Each path is a new rotation, seen through one point. The rows after it are directions, each followed by how far the rotation turns it, in degrees per step (0 if it stays put).
Each turn is a multiple of 5 degrees from 10 to 175, or 0.
Each row of a path follows its step; steps can be skipped.
path 1
step 0: [  7 -32  -9 -25  -9  22   2  28 -14   0  -9   2  41   9   5  24 -10  -4
  10   1 -29 -37  -4  11 -21  43  -6  12  -6  12 -27 -40 -14   3  29 -51
  -3   1  27  38  44  -5  -4   1  42  12 -16  18]
step 1: [  3  55  -2   1  32  -7  -8 -17   8   2  25  23 -28  24 -41 -32 -13 -11
   5   6 -11 -30 -25  -2  15  -1 -24  13 -12 -13   7 -47   6   7 -47 -12
 -30  21  -6 -22 -24 -35  28 -20 -24  -5  -8  12]
step 2: [-36 -42  16  21 -16   6  26 -10 -12 -18 -20   7  23   6 -37  -8  48  13
   4  39  14  -2 -10   4 -25  14  13   1  12   0  19  34  14 -23  22  -3
   5   6 -45 -54  14   1  13  -5  32   8 -27  18]
step 3: [  2  27  -6  16  25   2  51  24 -22  -9   9 -48  19  -9 -26 -43   2   1
   8 -36  -1  10  19  -3 -16 -13  14   0 -11   2 -22 -45  34   4 -10  13
   1 -38  24  50   1  -1  -5  19  32   4   5   5]
step 6: [ 59  25 -14  11  28 -14  -4 -15 -50 -44  -1   9 -14  -8 -21 -26 -26  -5
  24   8  15  -2 -12 -36  59 -14  -8   6  14 -27 -13  -8  -3  10  10   2
  11 -15  24  -8   0   8  18   6   4 -34 -34   1]
step 7: [ -8 -10  36 -27  -9 -13 -20  22   6   2  33  -4  11 -16  36  -8   3 -39
  -3  43  -4 -21  -1 -18 -48  31 -12   4  -6 -18 -22  12   4  14  20  -2
   4 -23 -39 -48  25  -8   5   6  40  -3  28  25]
step 8: [-16  29   1  16  12  -1   5 -37 -23  14  39  11   1  24 -38  -6 -19   6
 -15 -11  -1 -32  29  -7  -8 -31  -3   7  24  12  -8 -34   6 -10  20  41
  25  26  20  25  -7 -22 -31 -28  26  51   9 -15]
step 10: [-22  18  18  -7   5 -13  47  21  20  22 -14   5  16  -3 -13   3   5  34
 -27  50 -40 -27  -8  -7  -3  30   9 -15 -13 -30 -18 -15  37   6  -5  18
  -3  10  26  25  42 -16   2  18  -9 -27  40   7]
step 11: [ 45 -17 -23   2  42  -9  22  -7   3   7   2  24  23  59 -52   0 -13 -15
  33 -14  15 -20  16 -25  32   2  45  27   3  29  -3   0 -27   0  16  -7
 -24 -11 -21 -21  -5  -3  -2 -13  -4   2  10  -4]
step 12: [-36   6  21   6  26   6 -16  42  -6 -21  -3 -38 -20  -3 -15 -15  18 -12
 -19  17  16  -7 -25 -27 -43 -22 -19  -9 -44  -8  20  21   3  46  29 -38
 -25   0 -12   3  20   9  12   3 -11  33 -12  19]
Speeds:
[ -6   3  -2   5 -10  -3   4   1  -1  -5  11  -6  16  -1  -1 -11  -2  -4
   3   0  11   8   3  -5  -2  -6  -1  -2  -4 -15  -5   2   4   8   2  -6
   2   8  -8 -13 -13  -7  -3   0   6  14  -1  -4] | 70
[ 10  -6  -3 -10  -4   3  -1  -1   6  -4   4   0  15  10   3   1  -2  -4
   3  -6   2   4  -1   0   5  11  -3  -2  13  12  -4  15   5 -10   1  -5
  -2   0 -12  -3  11   2  -8   1   2   2 -15   6] | 160
[  7  -4  11   4 -11  -1  11  -5  -2  -6   0   2   1  -7   1   3  10   8
   9   8   6  -2  -2 -15   9   0  10   4   4  -8   3  -1   8  -3 -17   5
  -6 -12  -2  -6   8  -3  -3   6  -1  -6   2  -6] | 90
[  2  -1  -4   9   6   1  -9  -3   7  -4   2  -1   8  -1  -5 -15  -4   3
   8   2   1  -6   1   1  -6   1   6 -18  -3   0   7  -4  -2  -9  10   8
  -3  -8   5 -17   4   7   0   6  -8  -5   6   9] | 80
[-11 -10  -6  -1   8  -7   3  -8   1   4   1 -12   0  -5   5   2  -7 -13
  13   7   4  -7  -2  -2   4  11  -4   6   5  -3   0  -4  10  -1  -8  -3
   5   8  -2   5  -6   4 -10  -1 -10  -6  10  13] | 115
[  2   1  -4  -1  -6   3  10  -3  -1  -3   6   2  -6  12  -4  -1 -21  -5
   1  -7  -4  -3  12  -2  -1  -6  -1   9   0   4   0   1  11  -2   0   6
  -5  -7  12  -4 -13 -10   0   3  -9 -11 -10  -1] | 145
[  1   7  -9 -10   5  -6  21   0   6  -5  -9  -2   2  -3   7  -9   3  -1
  -1  16   0  12  -7   2   4   5  -4   3   1   4   4   3   1  -6   5  11
   9   3   8  -7  -5   6  11  -1   5  -3  -6  -5] | 95
path 2
step 1: [ -9  14 -26 -29 -48 -19  -1 -12 -20  11   1  23  28  -4  37  45 -17  17
   0  12 -13  29  -2  30  14  25 -33  -2 -18 -33  20  -3   2   0  46  22
 -27  18 -20  33  21  19  41  29 -34 -27   7 -48]
step 3: [ 14 -19 -65 -33 -33  16  33 -34  25  15  30   3   9  17  32  15   5  39
 -27 -18  -4  42  33   0  -8  16 -30  35 -22 -13  -7  33  17  21  -2  -9
 -21  46  35   3   0   4  28  -2  -1 -18   8 -22]
step 5: [ 34   2  15 -13 -73   9  27 -33  34 -31 -19 -21  26  13  51  25  16   8
  13   2 -12 -12  29 -17 -12  35 -22  10 -12   1  36  26  -4  23  17   8
  -9  -7  11 -15 -22 -19  11   8  15 -36  23 -50]
step 6: [ 20 -15   3 -21 -48   8   0  -3  30  16  34 -28  15 -21  40  45  29   2
  18 -22 -40  -5  23  30  -2 -10 -41  34 -10  17  49  11 -24  30  11  -4
  12  29 -19 -31  23  26  -7 -11 -29 -35   0 -17]
step 7: [ 44  32 -23 -57 -56  15 -21  14  18 -15  15 -27  -6  -2  21  45 -15 -19
 -14 -13 -51  10  14   1 -22  33  -4  26 -35  28  -4   6 -14  -4  34  -5
 -34  20 -24   6  24   7 -13  -7  29 -25   7  -8]
step 8: [ 49  19 -21  19 -40  18  38  13  15 -23  35   9  15 -25  62  40 -13  19
  32   8 -23  15  18  -5 -26   3 -34  27 -40  24   4 -37  24 -11  18  -4
 -13  -1   7  24  10  42 -10  -1   2 -14  16   4]
step 9: [ 31  -4 -22  -4 -17  10  18 -12  39 -35   0  38   2  40  64  56   3   2
  16 -15 -60  17  -3   6 -10  12  -5  37 -12 -26  20  -4 -21   1 -28  14
   2  30 -18  18   7  25 -15 -27  31  20   8   1]
step 10: [ 14  22   3 -35 -22  23  -7 -33  34  -7  60  19  24   3  51  14  -2   0
   8 -27  -3   7  13   0  -7   0 -43  26 -37  18  27  15  19  30 -29  18
 -17 -26 -34  27 -11  10  -7 -25  48  32 -10 -16]
step 11: [ 46   2   2  15 -17 -35  30 -23  50  18   8  -5  -2  12  37  33   2 -17
   4   1 -34  17  29  21  14  -3 -18  30 -69  33  20  -7  -8   6 -18  10
 -19 -33  -6   1  25 -48  -6 -34  14  26  -8 -15]
step 12: [  7  25   1  34 -37 -22   2   2  29  -4  14   2  -4  15  18  24 -31 -14
  28 -44 -22  -4  11  35 -11  20 -48  41 -19 -31  32 -11  22  32  20  44
 -46 -13 -36   0  39 -26   6   3  10   6  16 -15]
Speeds:
[  2  -9   4  -9  -4   6   3  -6   5  -4  -4  -5   5  -5   3  -1   9 -13
  -1  12   1  13   8  -5   5   3  -2   0   5  -1  -4   7  15  -8   3   4
   1   9  -6 -13   2  11  -7  -2   0 -11   8   4] | 20
[ -1  13   3  -3   1   0  -6  16   5   2  -7   6   2  -2   1  -2  -1 -10
   2   4   9   9   0   8  -5  -6  -2  10  -4  -2 -12  -3 -15   6   2 -11
  -4  -2   0  -1   6   7   3   6  -7  -6  18  -4] | 60
[  3  -1   4   4  -4   5   0   5   6  14  -4   2   0  -9   0  -2   0   5
   8   7   5  -3   5 -19   7  -6  -3   3  -7   2   0  -3   0  -7   7  -9
   2 -10   6   2 -13  -3   8  -7  19  -9   2   0] | 130
[  1   7  -2  10   1  -5 -16 -13 -10  -8  -3   0   5  -3  -7   4   1   6
 -13   2   1   5  11 -13   2  -8   5   1  -3  -6   8   7   2   5   7  -8
   5   9   3   3   2   0  11  -2 -12  -1   5  -4] | 20
[ -3   0  -6  -3   4 -10  -9  -6  -2  12  -5  13  -2   9   9  -1  -1   9
  -3   8  11   5   6   4   8  -3  -3   2  -8  -5  -2  -8  11  -1  -7  13
   3  -5  -8  -1  13  -8   2   7   7   4   3   2] | 35
path 3
step 2: [ 24   1  17 -38  -9  25  21  13  22 -26  -6  30  30   4   6  16  16  12
 -34 -13 -43 -23  37  10   0   0 -32 -18  19   0 -21 -19  13  -1  -5  -3
 -30  -3  10 -51  -5 -11  13  16  -8 -16  39  21]
step 3: [-13  25   4  -2   6  11 -13  26 -15 -21  12 -28 -26 -15  28   8  27 -22
  35   3 -17  50  16   8 -32 -21 -39 -10  11  -5  12 -21  -6  28  18 -29
 -12 -13  -5  29   9 -13  11  47  -3 -11 -22 -31]
step 4: [-28 -53  20 -13  42 -22 -14   1  20  -7  -5  32 -34 -16  22  -6  19   5
   2 -22  14  -4 -28   3  -4 -18  26   7 -34   4 -22  32 -15  10   1 -12
   2  -9  -6  26  38  -7   5   3   9  16  55   4]
step 5: [-20  -9  14   1   8  16   8  21 -16 -25  24   9  27 -16 -28  -1 -39  10
 -11  18  20  32 -13 -16 -13   0  16   8 -19  48  10  17  42 -45  19  40
 -22 -35  -8  -5  12  15   5 -18  -4 -24 -22  -4]
step 6: [  4 -10  26 -20 -36  19  43 -15  31  29 -33 -38   8 -32   8 -25  23  14
 -13 -13  -1  13  28 -12  10  24  -7   7  14  -8  23   7  12 -43   8 -11
 -15  33   3 -15   0 -21  -7 -19   2  14  17 -43]
step 7: [  1  14   6  37  14  -5  -1  29   3   2 -28  10  -4 -22  -5  19 -39 -39
  41  -7   0  22 -20  16 -25  31 -14  36  33  -3   5 -12  30  43 -22 -36
  16  24  16  -9   1 -19  -7 -21 -11  15  -6   3]
step 8: [ -8 -18 -17 -19  19 -59 -31   7  32  66  13  35   2  -8  27 -20  -5  -1
 -18  11  -9  -3 -11 -29  37  17   5  12  28   4 -27  -2 -13  14  -7  17
  -4 -17   8  32 -11   5  10   2  -7 -14 -20  -7]
step 10: [ -8 -13  13  43   0 -20   3 -38  -2  -1  21 -22  20  21  -9 -33  -7  13
   5  -4  -3 -14  42   3   2 -19  30  -2  23 -25  37 -20 -16 -16 -14   6
   5  53  33 -27  34  28  14  11  17  13  -1 -12]
step 11: [ 24  -6 -16  12  -6 -32  33  -5   0   9  -1 -28   1   0  -5  46  -5   0
   3  -4  18 -29 -20   4 -24 -10 -15 -11  34  25  -6 -10 -19  19 -19 -41
  22 -12 -44 -43   9  11 -22 -14   1 -42 -10  29]
step 12: [  6  17  -7   3  -2  -7 -29 -21   2 -10  -6  17  36  21  30   2  17  -1
  -7  -9 -27 -18 -21  15  10  17 -54  -6  25 -19  13  37   4   4   5  11
 -14 -22 -18  25 -43  30  48  21  29 -19  23   4]
Speeds:
[  2   3 -10   4   0  -5   6   7  -9   3   0  -3  -6  -3  -5  -1  -3   0
   9  -4   2   8  -3   2  -4 -14  -3   3  -8 -10  14   8   8   4  -5  -4
 -15 -10   2  -5  -8   6  -4  -2 -15  -3 -11   6] | 175
[ -2   1  -1  -4   4   0  10  15  16  -1 -11  -3  12   6   4   9  -6  -7
   0   5  -6   1  10   5   0  -2  -1  -5   3  -3  11   2  -1 -10   0  -7
   8  12 -12  -9  -3   7  -7   5  -2   3  -4   4] | 80
[  3  12 -11  -4   5  10  -4   4  -5   3   1   2  11 -12  10  -7   9   2
  -1  10   4   0  -2   5  -1  -5   1 -11   3   3   9   3 -11  -1  -5   0
  -3  -1  -4  -6   1 -11  14 -15   3   6  -2  -5] | 115
[ 15  15   6   3   4  -2   2   6  -4  -2  -4   2   9  -7   5  -2  -4   9
   8  -2   1 -13   0   6  -1  -4   0   9  -2  12  -7  -1   0  -4  14 -10
  -1  -6   6   3   3   0 -13  -1  -3   7   6  12] | 160
[ -8   1   8  -7  -5  -9   3   0   8   5  10  -8   4  -2  -4   5  -7   0
  -1  12   8   2   3   9   9   8   3  -3   0   8   2   4  -3  14   6   7
  -5 -15   0 -10  -9  -1   6   3  -3   3  10  11] | 110
[ -3  -3  -5   6   3   1   7  -6  -4  -1 -20  -3  -3   7   8  -3   1   9
   5   6   2   6   5   8  10   3  -4  11   0   5  -1 -13  -3  13  -1   2
 -11   3 -12  -3  15  -2   4   2   0   0  -5   2] | 95
[ -1  -8 -18  -4  -7   2   0  16  -5   3   7  11  -6   1  14   3  -9   4
   9   1  -2   2   3  -1   1  -1  -3   4   7  -1   0   7  -4  11   6   1
   1   0  -2  14  -6   2  -2   6  12   3  10  -1] | 80
path 4
step 0: [-15 -11  30  -6 -43  22  -3   0  23  39 -43 -37  23   5  -9  28 -12 -30
  10   6 -27 -22 -20  29 -28  11  15   5  -8 -55   4 -32  14  18   7  13
 -17  21   6 -55   4   5   5  13   8  12  -8 -11]
step 1: [ -8   0   4 -28   3  30  16  42  15  14  -1 -10  48  11 -18  64   5  -6
  -5  14 -16 -50 -26  -8   6 -24  -9 -30 -14 -19 -34  39 -16  -8 -11 -29
 -16  -9  31 -17   1 -22 -14  -8  21  16   4 -19]
step 2: [ 19   4  20  30 -12  26  31 -28  40  35  29 -36  35  -4 -32   3  -7 -46
  19 -10 -30 -20  -3  14  -6  -3 -33 -10   0  26 -26  11  -9  -7  -3  25
   2 -15  20 -26 -15  31 -10  28  30  10 -16 -27]
step 3: [ 12  -6   5  37 -16  40 -23 -16  47  27 -27   1  15  20 -32  35  34  16
  -5  -8 -15 -18 -39  14   2  16  22  -4   5 -19 -19 -21  -9 -32 -22  18
 -49  12  31 -30   1  19   1 -22   6  23  17  -1]
step 4: [-35  12   4 -26   8   7  -6 -14  39  -5   4 -42  45  -4 -13  20 -17 -17
  -2  -2 -31 -15 -20  -2   0   2  13  -9 -37   9 -32  -1 -31   5  30 -10
 -29 -17  17 -64  -8  -7   4 -35   5 -24  28 -29]
step 5: [-19  35  -7   9 -11  25  14 -14  19  24 -29 -41   2  13 -13  21  -2 -27
  32   9 -30 -16  -4   8  33   8   4 -44  -9 -18   6  44  17 -13  -9  33
  -9 -17  36 -25  13  15 -19  41  33   8  38  -7]
step 6: [ -6  -8   2  32  31  37  -3 -20  23  27 -11 -16  23  10  20  23  -6 -12
  31  -9  -5 -36 -16  17   4  -6 -22  19 -30  -3 -25  -5 -26 -15 -25  18
 -35  32  42  14   3 -18  30 -23  46  11  18 -39]
step 7: [-32  28 -14  29 -10  28  20 -36  22   3  12   0  29  10 -10   6  -4 -59
 -14  45 -11  -7 -42   0  11  -9   4  -3  -1   5 -30   2  -9   5 -15   3
 -76 -24   8 -18  -3  24   3 -10  -9 -27  13  -3]
step 9: [ -3 -17 -26  -7  11  35  23  -7  31  10 -26 -27  30   4 -10   9   2 -11
   3  35 -11 -65  14  26  35 -20  25  -4 -18 -15  -1  -4  -9   4   3 -51
 -34   0  27  12 -15  -9  17  16  32  -3  34 -26]
step 10: [-41  10 -18   7 -13  13  21 -51  23  10 -15 -18  39 -22  13  31  24 -37
  17  23 -12  -2 -19  23  15 -32 -20 -19 -14  24 -24  -4 -44   3 -30   8
   0  -6  17  -2   5  32   3  20  36   8 -32  14]
Speeds:
[  0   5   3   0  -6  -3  -6  -8  -2   1  11  -4 -11 -12   1  -2  -7  -1
  11   1   4   9  -4  11  -6 -10   0   1  16  -7   6  -5   6  -7  -7  -2
   5  -6  11  -7  -3   4 -14   2   8   4   7  -3] | 130
[-18  -7  -9  -2   4   0   4  -5 -10   8  -6   7   2   5  12  -6  -6 -20
  -6   8   8  -6   3   3  -1  -9   0   3   2  -8   4  -5   6  -7  -3   0
   0   5  -9  11  -3   2  -1   0  -3   0   5  -6] | 35
[  4  -7   3  13  -3   2  -4  -7  -4  -3   2   7   8  -9  -1 -11  10  -5
   4   0   2   1  -7   0 -13   4   6  -2  10   4 -14  -9  -9   0   5  16
 -11   3  -3   8  -1  -1  -7  -6  -6  -4   4   9] | 90
[  0  -6 -11  -7   0  -7  -8 -15  11  -5  -5   4   2  -1  -7  -5  10   7
  -6  -6  -2  -3   7   4  11  -4  13  -5  -4   6  -1 -10  -3 -10   8  -3
  11   0  -5  -5  -6  12  -4   0   2   2   8  -2] | 65
[-12  -1   7   1 -10  -9  -7  11  -6  -1   2 -13   4  -4   2   3   5   6
   0   8 -11  -2   7  11   7   6  -1   4   1  -7  -2   0   0   6   2   0
  -1  -4 -10  -3  -5  -2  -1  -5 -17   5  16  -1] | 90
path 5
step 0: [ 16   1  18  -7 -25  27  20 -27  33  28   6  17 -29 -12   9 -28  28  -6
  -8  -6  -8   9   5 -53  27   9  -9 -43  23 -19  31  30   1 -20  -9  42
  23  19  35  15 -28   6   6 -36  48  -8  14 -13]
step 1: [  7   9  45  55  -6  14 -20 -20  26  20   9  16  22 -13 -22 -18   9  -8
  -4  -2  18  -1  11 -14 -33 -24  27  11  24  35   6 -14  26 -10  20  -1
 -19 -42  -6  58 -13 -30 -19 -12  45  17  18  22]
step 2: [ 17  13 -32 -11  23  15  54  18  -1  19 -19  17  28 -24  11   0 -19  10
   5  35  29 -10 -10 -23 -34  23   6  -3 -28  50 -35 -16 -21 -36 -31   4
 -10   5   6  31  22 -21   1 -12   9  -1  23  47]
step 3: [-43   3  -8  -7  17  18  20  -9  -2  -7   6  15  48  15  17  -4  17  22
  -9 -23  20   3  15 -43  20  40 -26  32 -19   8  -2  31   5 -32   6  23
  41  48 -21   3  -4  -7  15   6  39  22  35 -34]
step 4: [ -6 -19   9 -10  26   9 -12 -30  27   7  67   9   7 -43  -8 -68 -10 -34
 -20  15  -2 -11  29 -33   4  -7  11  16  -5  11  37  -7  -4  10 -10 -12
 -37  25 -18   8 -15 -15   6  -8  10  22  -4 -42]
step 5: [-21  20 -11  46   7   0  24   7   8   9  17  -3 -43 -20  15 -32 -19 -37
  -8 -32   7 -16 -24   6 -43  -2  -6  14   9  23  18   1  -9   5 -52  22
  -4  -5  16  25   1 -41  50  37  15 -12   4  35]
step 6: [  2   4 -20  13 -21   1  34  43  12  -2   7  10  -1  40  -7   8   6 -26
  -7   3   2 -28  27  19 -38   2  -3  29  10  45 -48  -3   1  -5  -3   2
  37  45 -20  22 -56  20  25 -15   1  30  30   0]
step 8: [-10 -25   9   6   7  23 -20  -6  28  45   9   0 -10 -33  32 -24  18 -12
  -2  35 -27  15  23  -3   6  12   1  -5  14 -53  18  -4  29  40 -36  13
  35  11 -10  26   9 -12  36  30   9  -3  46  29]
step 11: [ -7   6  14  -1  24  48  18 -30  39 -25  -5  31  54 -31   4  30  24   2
 -45  -2 -33  25  44 -13 -18   0  14  17   8  -3   8   3  17   1   6  47
  29 -21  12  -2 -29   7   2  -3  20 -18  21   9]
step 12: [  8   4   4  -2  18  25  -7 -27  56  13  37   9 -17 -46 -20  12 -28  -9
  29  39  10  -1   1 -31  45  17  25  28  26  22 -31 -32   4 -26  20   0
  -4   0  -9  17  12 -35  24   0  12 -32  24   7]
Speeds:
[  2   0  -3  -9   9   3  11   5   0   1  -3  -1 -22  -8  -4   2  -1   0
   2  10   8   4 -12   0   6  13   1  -6   0   1   7  12  -9  -5  -6   2
  -8  -2   8  -3   6 -12   0   3  -3   4  -6   4] | 140
[ -4   0  -5   4   9   4  -1   4  -6   7   2 -12  11   9  -1  -8   5   8
  -4  13   4   6   7  13   1  -2  -9  -1   4  -1  -4   7   6   0  -9   3
 -12   7  -1   0  14  -5  -9  -1   7 -11   1  -7] | 60
[  1   8  -1  -4  11  -6  -3  -2   1   1  -1  12   6  -8   9  -7 -14   4
  -3   0  -5 -11 -15  12  -9  -3   2   1  -8 -13   0  11   3   4   0   3
  -2   1   9   5  -4   1  -8  -2  -5  -5  10   5] | 125
[ -4   6   9   2   3   9  14  -2   6  -2 -11   0 -12   3   7  -2 -16   3
  -7  -5 -10   6   6   9   0  -6   2   5  14   3   2  -6  -6  -4   2  -2
  -1   4   4  13   4  10  -6  -3   2   2  -7  -7] | 70
[  0   9  -8  -2   7  -8  -2   0  -5   7  -7 -20   2   4  -2  11  -5  -6
 -12   2  -3 -13   6  -1  -4   0  -3  -2   2   0  10  -1 -10 -17   5   2
   4  -1  -6  -4  -1   2  -3  -3  -2   7  12   6] | 95
[ -2  -3   0   8  -9   2   3   6   0  -6  -1  -9   5  -1  -4  -7  -4   6
  10   0   1   0  -1  13 -11  15 -10  -7 -11   4  -7  -7 -21   3   7  -2
   7  -4   1   7  -7  -6  -5   1   1  -3   0   2] | 95
